(in the rows, 128 means zero)
The same turns and mirrors carry the whole set onto itself and the rows of a family onto each other. Which other rows belong to the same family as each row named below? List them in the order they appear above.
These 32 rows form 4 families of 8 rows each.
z_812: [139 115 119 114 123  63 110  98 142 162 155 152 138 134 121 107 153  79
 164 112 139 118 142 120 159 121  98 125 146 121 136]
z_195: [151 104 113 144 162 114 120 141 102 118 133 171 126 123 133 125 186 113
  97 146 130 129 130 137 111 152  84 132  77 117 144]
z_60: [147 134 135 115 166 130 133 156 125 121 129 129 114 144 146 159 150 124
 113 158 134 145 125 123 119 144  73 134  77 123 143]
z_428: [136 149 100 128 128 115 135 107 123 144 117 170 140 126 100 149 149 113
 154 138 163  99 135 133 122  90 130 123  95 105  91]
z_11: [139 149 122 114 150  89 112 102 162 149 129 121 111 139 102 157 112  88
 170 110 146 130 141 133 132 130  99 154 131 114 117]
z_267: [157 134 131 120 120  69 117  96 145 174 152 134 137 130 121 108 138  76
 167 123 153 114 153 103 148 112 104 148 108 125 108]
z_437: [132 141 103 126 137 108 109 105  99 136 140 171 130 121 122 110 197 102
 155 134 158  99 166 132 139 115 130 124 122 105 148]
z_709: [155 121 108 117 151 128 125 133 165 159 123 125 117 134 159 149 144 115
 107 119 121 161 127 112 135 138  63 151 117 143 132]
z_766: [141 138 130 108 152  78 122 105 113 157 117 127 107 164  92 147 121  97
 148 129 165 117 127 124 137 104 108 149 121  97 108]
z_389: [107 166 116 117 119 124 119 111  96 141 108 148 129 132  95 145 141 114
 149 115 150 114 128 120 117  88 123 133  98 105 140]
z_740: [140 107 110 136 157 108 113 131  90 129 169 162 123  93 144 127 188 129
 120 141 116 104 145 136 129 134 108 137  87 142 137]
z_399: [156 146 111 133 168 112 146 112 172 143 134 104 113 108 137 151 127 121
 119 134 119 140 128 128 147 139  63 153 126 146 126]
z_393: [130  97  98 131 147 105 117 110 127 132 135 154 110 101 137 128 180 125
  91 126 104 167 143 134 142 146  92 163 124 135 148]
z_840: [134  90 103 135 149  85  93 106 136 128 157 155 128 117 134 121 165 138
  92 115 103 150 138 136 156 139  80 140 123 136 138]
z_881: [144 125 122 124 122 104 139 126 171 133 155 134 128 109 147 141 142 122
 110 150 113 163 133 118 158 138  61 135 101 142 143]
z_174: [137 135 117 135 146  90 116 101 102 157 143 157 144 127 122 111 189 109
 156 117 161 122 165 100 143  97 131 148 114  98 126]
z_435: [126 106 121 125 132 112 132 135 112 115 155 177 118 100 129 144 152 121
 112 155  99 135 123 141 137 138  84 132  74 139 153]
z_558: [140 139 107 115 128  87 107  93  99 164 123 150 128 147 117 116 179 113
 128 123 171 116 149 101 151  85 122 130 126 103 128]
z_692: [134 104 118 135 153 127 129 140 112 105 165 176 125 115 131 136 166 139
 117 137 114 116 127 151 139 149  93 130  96 122 146]
z_541: [162 133 118 110 106  93 134 113 147 170 147 138 132 135 121 125 146  85
 159 123 164  97 136 110 144 115 109 135 129 117  94]
z_724: [121 174 124 113 152 115 110 112 121 121 120 148 120 136 109 157 133 113
 166 151 155 115 152 139 130 100 119 117  89 105 138]
z_158: [136 161 123 129 118 102 125  99 141 141 115 122 123 134  80 136 109  84
 149 109 153 111 117 126 113 121  93 152 112 107 117]
z_63: [148 127 124 127 153 124 130 133 125 113 144 124  83 125 129 155 148 118
 104 142 125 146 150 129 132 155  76 175  94 115 160]
z_903: [145 154 129 132 177 127 135 138 104 119 148 126 105 122 130 167 146 141
 124 151 127 121 137 130 131 120  78 138  79 123 162]
z_925: [137 132 135 112 107  63 118 105 137 149 142 118 144 133 103  98 149  80
 136 113 160 126 130 105 134 129 106 136 133 112 123]
z_955: [151  94  92 138 145  93 113 112 137 154 131 165 138 120 146 112 170 106
  91 122 105 148 119 124 136 132  63 132 105 145 142]
z_406: [118 139 117 112 106 104 115 119 106 145 136 145 151 121 121 109 188 111
 144 111 160 116 147 106 124 111 141 126 122 111 127]
z_589: [142 140 132 111 163 137 130 134 124 108 138 130  91 133 138 145 134 133
 106 148 124 129 131 145 145 147  77 142 108 121 159]
z_41: [122 163 125 126 150 118 142 102 109 144 116 167 139 124 111 136 148 108
 171 140 152 112 136 127 136  86 126 128  93 101 121]
z_609: [141 157 136 112 155  95 126  94 127 159 106 129 102 137 104 133 116  80
 159 131 152 120 135 130 129 112 112 167 108 112 112]
z_361: [154 128 111 115 136 119 111 115 181 127 148 121 112 118 151 137 129 130
 106 132 116 142 140 135 152 144  68 139 111 152 129]
z_847: [143  99 110 126 155  66 115 103 133 154 150 135 128  99 145 107 162 114
 103 132 109 145 127 132 154 133  79 138 128 162 132]

Same family as z_541: z_428, z_766, z_393, z_881, z_435, z_558, z_63
Same family as z_60: z_195, z_709, z_389, z_158, z_925, z_955, z_406
Same family as z_840: z_267, z_174, z_692, z_589, z_41, z_609, z_361

The same turns and mirrors carry the whole set onto itself and the rows of a family onto each other. Which other rows belong to the same family as each row named below? List them in the order they appear above.
These 15 rows form 5 families of 3 rows each.
z_831: [127  74 160 147 128 126 137 141 132 102 111 140 176 116 104 155]
z_633: [137 135 138 123 115 117 110 112 141  98 133 120 181 108 148 170]
z_932: [118 147 101 142 152 138  92 107 116 109 118 155 116  88 108 151]
z_165: [114 144 107 137 155 135 107 120 112  81  94 156 109 111  91 164]
z_135: [157 132 153 135 125 137 117  95 138 118 121 122 181 123 143 170]
z_427: [156 129 109 125 129 135 112  88 142 116 129 127 180 130 123 158]
z_521: [121 100 172 149 117 128 128 138 100 107 111 148 139 130  82 156]
z_752: [111  82 164 145 125 130 125 149 117  98  95 169 137 124 107 157]
z_491: [132 142 152 134 123 134 102  87 158  93 103 129 170 125 149 158]
z_97: [135 117 116 158 152 138  92 103 130 114 114 137  97  94 103 157]
z_983: [164 145 112 121 140 140 108  90 139 101 125 139 177 121 122 164]
z_459: [125 126 107 128 153 161 108 103 120  93 119 151  99 102 118 144]
z_930: [126 105 148 155 103 108 137 146 121 110 107 176 147 130 105 152]
z_679: [112  75 161 151 134 125 145 142 128  98 101 132 157 121 109 159]
z_959: [112 136 121 149 162 142 111 123 111  79  95 155 115  94  85 159]

Same family as z_932: z_135, z_752
Same family as z_983: z_831, z_959
Same family as z_679: z_165, z_427
Same family as z_633: z_521, z_459

The same turns and mirrors carry the whole set onto itself and the rows of a family onto each other. Which other rows belong to the same family as each row named below? List them in the order they appear above.
These 32 rows form 4 families of 8 rows each.
z_294: [140 136 138 137 120 106 155 118 132 163 122 165 122  77 131 161 113 160]
z_891: [126 125 130 129 113 120 136 105 118 131 132 116 104 134  97 108 128 153]
z_234: [146 140 135 119  96 120 131 101 117 132 119 118  91 131 113 128 114 143]
z_27: [114 133 125 138 164  97 112 128 100 154 149 153  90 123 113 156 149 129]
z_113: [109 158 157 153 134  93 136 116 144 154 149 164 124 116 133 104 116 123]
z_751: [132 150 138 136 122  93 154  98 111 137 129 169 119  90 137 168 132 166]
z_846: [138 159  93 126 143  84 126 146 106 156 168 166 150  88 145 149 120 124]
z_320: [164 129  77 133 121  96 129 129 100 132 137 121 117 117 125 175 121 151]
z_907: [128 144  94 138 142  79 108 147 140 169 167 178 138  96 147 145 130 133]
z_103: [166 153 120 131  90 100 134 142 158 121 148 139 154 103 143 135 111 135]
z_704: [138 126 130 153 114  88 168 106 126 148 138 149 106  86 135 165 127 155]
z_300: [157 153 108 129  89 100 145 130 156 117 144 142 141 102 136 113 101 145]
z_401: [162 129  74 116 118 103 122 141 111 118 142 132 106 109 116 165 133 150]
z_827: [139 141 134 135  94 121 144 118 114 134 145 112 103 128 102 111 116 156]
z_230: [138 130 147 160 127 101 154 105 132 148 145 157 111  92 139 164 106 162]
z_695: [110 140 114 142 156 107 116 112  86 155 150 156  87 127 118 138 142 146]
z_535: [150 144 111 113  94  87 120 148 155 125 133 133 143 109 156 126 100 148]
z_826: [139 149 102 136 155  83 108 136 128 139 152 183 140 101 156 162 138 124]
z_12: [115 161 158 140 125 109 121 126 142 142 160 174 123 115 137  97 129 129]
z_403: [123 171 149 158 128 103 118 105 147 147 154 149 144 101 134 116 138 113]
z_631: [142 133 146 150 103 126 123 104 128 120 132 129  93 143 118 121 133 159]
z_988: [132 157 124 131 158 115 130 128 103 165 162 158  92 135 119 143 165 135]
z_677: [ 92 156 148 143 107 114 115 118 146 151 149 154 127 104 132 109 123 117]
z_913: [148 142 101 140 126 116  97 157 126 137 171 126 126 141 127 104 123 116]
z_684: [180 128  83 114 131  90 125 132 114 148 136 143 104 124 128 165 122 157]
z_742: [147 161 102 138 140  74 120 152 136 140 158 180 126  92 151 161 120 116]
z_635: [159 122  88 119 119 103 130 150  91 127 148 144 102 131 130 157 117 168]
z_325: [126 141 117 145 145 113 121 103 106 175 152 163  87 122 104 147 142 126]
z_787: [136 148  91 121 118  96  83 133 125 136 162 133 107 153 128 114 132 116]
z_986: [135 160 101 116 137 111  89 150 129 121 154 148 124 139 114 104 122 117]
z_816: [148 137 115 147  90  93 121 126 134 110 141 136 151  95 144 130  91 149]
z_254: [140 159  90 110 120 106  97 149 111 127 152 137 131 138 121 108 145 119]

Same family as z_635: z_751, z_846, z_403, z_631, z_988, z_913, z_816
Same family as z_891: z_27, z_113, z_704, z_300, z_401, z_742, z_986
Same family as z_827: z_320, z_103, z_230, z_695, z_826, z_12, z_254

The same turns and mirrors carry the whole set onto itself and the rows of a family onto each other. Which other rows belong to the same family as each row named below? List them in the order they appear above.
These 28 rows form 7 families of 4 rows each.
z_130: [ 96 158 109 103 118 142 121 113 122  90]
z_346: [106 149  92 110 125 138 132 118 115  94]
z_949: [122 102 154 120 157 104 132 130 140 146]
z_4: [ 88 154 105 106 132 142 125 112 118  86]
z_664: [115 102 155 124 160 102 143 136 137 137]
z_564: [111  99 152 125 159 111 141 139 134 142]
z_514: [104 155  95 110 126 131 135 122 116  89]
z_834: [102 153  93 105 135 144 138 123 114  98]
z_7: [ 92 158 103  99 130 129 124 112 120  89]
z_478: [119  98 158 125 150 101 142 130 134 136]
z_217: [105  96 153 116 160 110 137 142 147 139]
z_412: [ 92 161 114 107 122 132 121 111 120  86]
z_729: [105 106 164 120 164 111 123 134 147 133]
z_970: [107 111 160 120 161 120 124 130 153 147]
z_115: [116 102 144 131 166 113 134 139 141 145]
z_286: [108 102 167 121 154 116 125 131 146 134]
z_213: [114 109 165 132 165 114 124 124 142 137]
z_515: [100 102 159 126 165 121 134 134 145 137]
z_45: [102 149  99 110 117 124 132 121 109  90]
z_982: [107 161 103 112 130 148 121 117 119  94]
z_343: [ 98 162 107  99 126 141 123 112 126  91]
z_702: [ 96 157 105  96 133 149 116 120 126  91]
z_593: [ 95 147  93  96 125 133 129 120 117  93]
z_310: [111 161  98 100 126 136 130 119 119 100]
z_354: [ 94 148  96 110 122 137 124 114 110  93]
z_791: [111 105 173 124 157 108 124 125 144 126]
z_129: [118  97 160 124 159 112 133 125 134 141]
z_759: [116 105 161 117 168 106 127 126 143 134]

Same family as z_129: z_7, z_354, z_759
Same family as z_478: z_412, z_45, z_791
Same family as z_217: z_515, z_982, z_310
Same family as z_213: z_949, z_4, z_593
Same family as z_286: z_130, z_664, z_514

